The same turns and mirrors carry the whole set onto itself and the rows of a family onto each other. Which other rows belong to the same family as each row named below? List them in the order they appear above.
These 25 rows form 5 families of 5 rows each.
J536: [  3.5   4.3  -6.6  42.6 -22.7 -11.4  10.7   2.0  10.9]
J844: [ 11.6   0.8 -12.6  27.7   8.8  36.4  22.4  18.0  29.8]
J981: [-12.1 -12.6  -7.2 -11.7  30.8   5.4 -28.5  10.4   2.8]
J698: [-16.9  -3.2   1.7 -18.9   2.3   1.8  -6.6 -13.9 -13.7]
J434: [-15.5 -12.9 -14.2  -4.6 -24.5   6.9  29.1  11.1 -14.6]
J773: [ -7.9 -10.3 -19.9  28.9   7.8 -12.8 -30.1  29.4  13.9]
J131: [  2.4  15.9  -0.5   9.5 -19.4   2.4  23.7 -16.0  24.1]
J934: [  4.8 -10.6 -11.5  21.4 -16.0  14.3  43.1  17.3   7.1]
J796: [ -1.0   7.5  -6.8  10.7 -18.4  30.3  34.1  -5.3   7.1]
J721: [20.2  1.1  6.9 28.1 16.6 14.9 20.3 -3.5 23.5]
J263: [  2.8   5.6  10.3   5.7  -6.4   7.7  23.3 -22.3  -0.4]
J308: [ -3.4 -10.1 -23.1   9.3  26.9  32.8 -11.2  33.9  24.6]
J634: [-21.9  -7.3 -17.3  10.6 -10.7 -19.0 -28.4  13.9  -5.8]
J348: [ 10.8 -10.4  -4.1  17.3  39.9  13.8 -11.9  16.8  26.0]
J927: [  1.0  -2.0 -17.2   9.1  26.3   5.1 -21.3  24.3  41.6]
J863: [-21.4  -1.6 -18.4 -19.6  10.0  -3.5 -30.5  11.3  15.7]
J622: [-15.2   1.9  -9.0  18.3 -29.8 -18.2  -2.8  -2.8  -7.6]
J173: [-24.0 -22.9 -23.8 -15.6  -4.4   5.3  -0.1  28.6 -13.8]
J624: [-24.4 -10.0 -23.6 -18.7  10.7  24.6 -19.6  21.5  -0.5]
J339: [15.0  9.2 -6.9 26.7  8.2  8.3 12.4  7.0 46.7]
J760: [-23.8   1.2 -13.3 -18.2 -17.4  22.9   8.2  -3.0 -11.9]
J583: [  8.7 -19.4 -19.6  27.6  10.4  17.9  23.0  39.6  21.8]
J159: [-20.5   9.2  -7.5 -19.3 -18.4  -5.3  -2.9 -13.6   4.7]
J133: [ -9.1 -27.6 -27.7   4.3  17.2  12.0  -3.7  46.4   9.0]
J373: [  8.2  -3.5 -12.9  48.6   0.6  -8.7  -6.1  21.9  25.2]

Same family as J133: J434, J934, J173, J583
Same family as J698: J981, J721, J263, J348
Same family as J339: J131, J927, J863, J159

The same turns and mirrors carry the whole set onto itself and the rows of a family onto each other. Which other rows belong to the same family as each row named below? List them in the order they appear above.
These 30 rows form 5 families of 6 rows each.
J57: [-25.5   5.2  -5.7 -10.1  -1.0  21.8 -27.9 -28.6 -28.6 -37.4  25.9 -11.2
  -3.8   3.1   2.9  -0.5  -3.8]
J149: [ -9.0   5.2  -5.6  38.1 -31.9   9.5  19.8  -2.6 -28.4 -21.8  28.1   3.1
  13.4   1.7 -29.3  20.0 -18.4]
J597: [ 17.3 -13.9   4.5  25.0 -31.0  16.2   3.5  18.4  15.2  18.4  20.7  18.3
  47.0  -7.3 -21.6 -25.5 -14.0]
J170: [-20.9   4.5   1.8   3.6  -3.0  14.0 -18.1  15.2   1.7  31.7  22.4  -6.1
  -1.1  11.7  -6.3  -7.0  19.3]
J647: [ 17.8 -20.9  15.4  32.9 -23.9   1.4 -21.8   7.3  29.4   6.3   9.1   5.4
  41.5 -14.0  -2.6 -15.1 -18.0]
J87: [-18.9  -2.9 -12.9  48.4 -25.4  31.1  -2.5   0.8 -27.7  -8.1  35.3   7.8
  16.2 -13.2 -21.7  19.4  -5.5]
J427: [-21.9   0.5  -5.8  46.1  -1.2   4.6   7.6  -2.0 -25.1 -18.1  28.2  -6.9
  23.9 -21.1 -24.7  10.8 -26.3]
J297: [-29.6  -1.7  -7.9 -21.0   3.9  19.1 -20.3 -26.4 -24.0 -23.9  25.6  -9.7
  -9.8  -2.6   0.7   3.8 -10.7]
J577: [-17.4  13.2 -28.6 -15.3  -2.6  26.3  -9.5 -26.0 -38.2 -19.7  28.4  -6.4
   2.0  14.2 -25.2  -0.3  -8.7]
J346: [ 10.3  -5.9  12.1 -33.4  -6.7   7.0 -21.7 -10.9  14.2 -10.8  11.5  -0.6
  26.7   9.4   3.1 -45.8 -12.1]
J994: [ -8.1   3.5 -37.7  -8.6   0.9  24.2 -17.9 -23.6 -34.2 -15.5  35.8 -10.8
  -6.3  -5.7   1.6  -3.8 -28.8]
J197: [  7.5 -17.7 -12.1   9.1 -23.6  21.3  -9.4 -25.1  -8.9 -48.7  29.6  18.7
  42.4 -28.2 -11.9  -4.8 -32.7]
J113: [-18.3  -4.0   7.9   3.0  -0.6  16.7 -15.8   8.5   0.3  30.6  11.7  -9.3
  -0.1  20.8 -18.1 -16.7  17.1]
J178: [ 11.4 -12.9 -11.5  21.5 -27.0  -3.8 -10.1 -13.3 -16.7 -32.0  18.5  26.0
  37.0 -19.2   2.6 -22.3 -48.0]
J552: [ 12.5  -7.0 -25.9   9.8 -10.8  -0.6  -5.8 -18.3  -5.6 -29.3  30.2  29.1
  42.8 -14.4   3.6 -14.4 -47.1]
J176: [ -6.2  -1.3  -0.9   7.9   4.2  26.3 -24.0   3.5  -1.0  22.6  21.1 -41.5
  -4.9  -1.9 -11.2 -13.7   5.3]
J461: [ 18.6 -10.6 -13.6 -19.5  -7.0  12.8 -35.6 -18.1  17.8   6.9  19.1   5.3
  11.2   9.4  24.3 -26.5 -21.5]
J485: [-16.7   7.8 -21.7   9.8   8.6  23.3 -11.6 -29.9 -39.4 -18.1  32.6 -13.9
  -7.8   5.3   4.7 -12.3 -21.0]
J496: [  1.0  14.2  -4.1   3.7  -8.7  22.3 -10.8   0.8   3.1  12.3  28.7 -26.4
  -6.7  24.3 -13.5  -3.7  25.5]
J989: [ 22.4  -4.6  17.1  33.5 -31.7  -8.4  -8.9   5.4  23.5   0.0   5.2   7.3
  39.2  11.8 -21.1 -14.2   1.1]
J91: [  1.4   6.3   5.4  15.1 -19.9  16.6 -20.8   0.6  -5.4  14.0  10.7 -32.4
  -9.6  19.9 -23.0  -4.3  19.7]
J422: [-26.3  -7.6 -10.4  44.0 -21.5  20.7  -9.9   1.6 -33.5 -14.8  24.1   7.6
  13.1 -11.1 -32.1  17.5  -0.3]
J217: [ 22.0  -8.1  -7.0 -28.2 -24.5  22.8 -39.3 -16.7  16.2   4.5   9.5   6.4
  19.7  21.1  -3.7 -26.7  -0.4]
J35: [ 21.5  -4.6  -9.7 -12.9  -3.4   9.5 -40.7  -9.5  14.2   2.3  19.1  -3.1
  16.6   3.4  17.8 -45.5  -3.9]
J504: [ 12.6 -13.3  -3.0  11.6 -29.1  23.7  -6.5 -25.8 -14.8 -51.0  24.4  13.0
  44.2 -15.5 -12.0 -19.1 -36.8]
J18: [ -5.0   9.5  -6.7  44.4 -24.1   2.6   9.4   0.6 -28.3 -22.6  21.4  -9.3
  21.9  -3.8 -44.2   7.7  -5.7]
J545: [ 29.5  -6.7   6.2  15.5 -44.5  -4.6  -9.5  17.6  24.9  -1.4  14.1  13.6
  37.5  -0.1 -16.1 -13.5  -1.3]
J354: [ 15.4 -14.9   6.4 -31.2  -2.5  16.7 -15.7 -18.2  24.5  -3.0  17.3   1.5
  29.4   4.2   2.1 -39.5 -16.0]
J935: [ 18.3 -20.3   3.8  33.6 -28.0  18.8  -5.0  10.0  15.3   5.8  15.4  18.7
  52.2  -4.4 -30.1 -25.6  -5.2]
J649: [  6.0  -6.6 -12.3   9.8 -29.7   1.5  -7.0 -22.2  -7.5 -36.2  16.7  40.7
  48.9   1.7 -16.5  -1.7 -32.1]

Same family as J113: J297, J197, J422, J354, J935
Same family as J176: J647, J427, J577, J217, J649
Same family as J18: J994, J552, J461, J989, J91
Same family as J170: J57, J597, J87, J346, J504

